In the rows, 128 means zero.
The rows of Y fall into a few groups, which share some directions, and each row is roughly a mix of its group's hidden directions.
Y, 112 rows:
[[129 111  64 136 120 130 117 118 139 114  69]
 [ 72  90 111 119 112 145 122 164 138 136 168]
 [ 86 131 118 135  97 146  81 152 155 170 119]
 [ 81 137 158 105 136 139 110 138 189 109 143]
 [137 155 139  85 136 101 106  62 123 131 134]
 [142 136  52 134 145 130 139 110 139 129  87]
 [102 123 135 156 106 147 200 135 111 150 144]
 [155 127 114  97 141 109  66 121 151  91 109]
 [142 174  59 113 105 110 129 130 136 132 110]
 [128 149 134 134  92 158 115 157 133  80  78]
 [ 99 138 132 136 150  98 118 158 191 131  94]
 [163 158 102 136 174 141 170 107 127 103 153]
 [149 134 113  95 145 106  67 118 137  95  96]
 [135  97  71 156 134 133 131 113 149  96  85]
 [159 102  93 143 152 117 171 133  84 131 160]
 [165 162  64 117  96 133 111 133 123 122 106]
 [ 96  88 123  96  95 144 142 141  94 131 173]
 [153 104 128 133 150 104 168  74  97 151 148]
 [ 68 140 136 121  78 127 107 136 162 152 121]
 [140 143 142 108 149 107 156  96  93 177 165]
 [166 165 114 139 137 156 128 110 158 110 183]
 [155 153  79 142 156 147 134 107 141 140 179]
 [170 130  58 126 102 121 105 122 129 120 105]
 [160 161 158 156 144  93 100 104 139 128  85]
 [143 129  80 190 136 136 109 158 151 144 134]
 [105 133 102 111 115 156 160 111  71 110 163]
 [172 104 102 145 177 101 167 133 115 138 145]
 [ 95  98 191 145 164 145 140 129 122 136 150]
 [ 93 161 110 104 133 143  68 128 127 167 132]
 [100  97 166 125  97 106 117 153 105 124  76]
 [114 111  50 128 145 133 121 118 148 127  93]
 [147 150 160 139 164  85 114 106 148 132  80]
 [166 139 115 143 175 115 162 107 114 110 174]
 [141 122 143 112 121 167 140 109  68 127 176]
 [131 105  78 181 145 130 134 160 123 135 164]
 [ 90 175 129 104 122 159 100  98 164 124 146]
 [106 108 210 133 145 139 135 132 115 131 145]
 [ 79 130 133 120 154 126  99 155 151 169  87]
 [139  94 113 158 122 147 175 176 129  91 124]
 [150 143 102 155 180 116 152 107 116 117 176]
 [120 167  97 125 148 107 139 147 187 120  94]
 [154  93 156 103  92 117  82 135 124 108 163]
 [113 102 165 126 157 121 144  97  88 178 141]
 [125 145 172 163 151 111 176 147 155 128 156]
 [164 121 124 190 136 115 106 165 163 127 127]
 [165  86 120 171 136 150 135 172 155 120 140]
 [126  84  67 142 124 124 127 103 136 109  87]
 [107 179 107 101 170 142  95 122 112 154 144]
 [138 120 141 184 159 127 118 180 154 141 105]
 [153  85 108 132 104 144 139  99 108  77 158]
 [143  80 140 106 142 116 157  75 101 125 153]
 [131 116  52 124 139 135 132 105 130 128  85]
 [132 134 209 126 128 119 134 136 118 135 168]
 [125 125  77 119 126 146 135 103 100 137  64]
 [ 99 120 149 175 108 143 167 165 142 161 141]
 [ 88 120 127 134 156  80 146 128 181 139 104]
 [135  88 167 123 152 177 107 120  86 141 133]
 [135  90 128 102 104 141 174 145  82 110 158]
 [122 112 114 145 175  90 154 114  82 129 162]
 [113 135 174 120  68 137  84 133 139 120 113]
 [166 144 107  94 150 145 160  87  90 139 113]
 [ 89 159 139 158 144 129 192 154 133 129 129]
 [ 69 106 110  74 114 151 135 130 122 152 134]
 [122  98 154 141 109  99 133 149  86 123  71]
 [ 81 155 147 141 123 134  97 166 160 165 144]
 [162 124 122 152 122 139 103 164 195 139 124]
 [102 178 115 106 163 130 107 104  94 163 119]
 [ 80 144 162 140 100 121 100 140 150 178 133]
 [151 169  65  98 101 106 126 122 129 138 116]
 [128 133 138 159 114 117 129 141  97 114  51]
 [154 139 107  98 158 112  69 118 144  96 106]
 [103  92 192 149 151 137 153 119 123 112 151]
 [133  99 125 166 125 145 183 171  99 114 119]
 [169 111 112 118 142 127 180  99 102  85 129]
 [172 142 117 106 178 114 139 108 122  78 137]
 [165 169 108 131 143 147 116  94 156 134 177]
 [146 135 105 144 181 126 180 122 108  98 153]
 [182 127 105 145 117 138 137 104  92 120 179]
 [151 125 109 115 150 125 172 128  94  67 116]
 [101 105 112 180 119 121  89 173 150 145 126]
 [156 130 131 179 185 137 164 142 124 149 123]
 [153  99 132 118 170 125 157  77 100 151 108]
 [160 106 153 103 108  97 142 113 134  68 147]
 [107 108 143 146  91 154 108 157 145  70 113]
 [136 139  80 113 150 168  85 117 138 163 151]
 [106 118 128 144 137 102  85 145 170 166  88]
 [144 148 179 143 113  82 115 156 159 133 155]
 [169 166  67 112 106 138 119 125 116 126 103]
 [ 81 114 149 131 101 119  94 151 137 139  73]
 [110 149 110 117 178 126 175 104  99 108 100]
 [ 84 127 147 159 113 153 113 172 156  91 114]
 [ 76 148 145 128 113 133  86 174 131 158 138]
 [151 163 125 120 152 118 188  89 102 144 127]
 [177 139 187 143 124 126 133 131 119 117 174]
 [ 89 140 139 120 157  94 125 146 174 158  91]
 [149 133  70  95  89 114  90 129 123 137 109]
 [115 150 119 131 152 100 103 157 178 158  88]
 [ 87 156 157 148 123 121 108 134 165 182 136]
 [131 121 161 151 128 130 190 131  86 143 160]
 [174 153 138 184 137 114  96 132 164 121 134]
 [136 152  98 114 161 143  71 106 150 164 133]
 [160 131 101 192 113 124  89 145 138 151 138]
 [116 147  81 102 143 162  83 120 102 160 128]
 [163 158 153 163 152  92  95 111 158 131 107]
 [123 115 157 179 132 143 155 178 129 156 155]
 [150  97 156 155 116 120 188 147 121  95 143]
 [170 129 132 126 173 112 180 115 109 100 151]
 [127 158 108 103 165 150  85 125  91 160 153]
 [108  91 191 150 164 138 137 126 129 131 158]
 [147 104 105 185 153 155 142 159 131 156 102]
 [148 137  91 115 165 155  66 135 131 148 139]
 [ 92 121 101 115  84 147  99 129 109 170  95]]

Here is one row from each group, named. Which group is each of the other rows in?
[ 94 136 113 138 142  86 127 148 194 128 113] => S
[101  85 133 105 100 156 156 175 128 103 143] => G
[ 96 122 133 122  99 150  78 170 107 160 147] => A

[118 113 126 133 159 113 174 121  76  97 162] => G
[107  80 188 147 158 152 131 121 111 132 138] => S
[167 128 121 129 163 129 189 107 107  97 144] => A
[150 105  58 148 148 135 143 102 143 105 116] => S
[ 65 145 139 153 112 150 101 150 148  94 127] => G
[166  94 134 133 168 118 156  82 115 133 161] => S
[153 110 166 119 114  96 164 128 121  70 144] => A
[117  97 169 114 131  86 133 139 111 132  69] => G
[146 122 114 102 125 114  59 127 166 100 115] => A
[142 102 125 158 161 115 129 174 185 126 139] => G
[110 151 113  62 108 124 105  93 113 106 144] => A
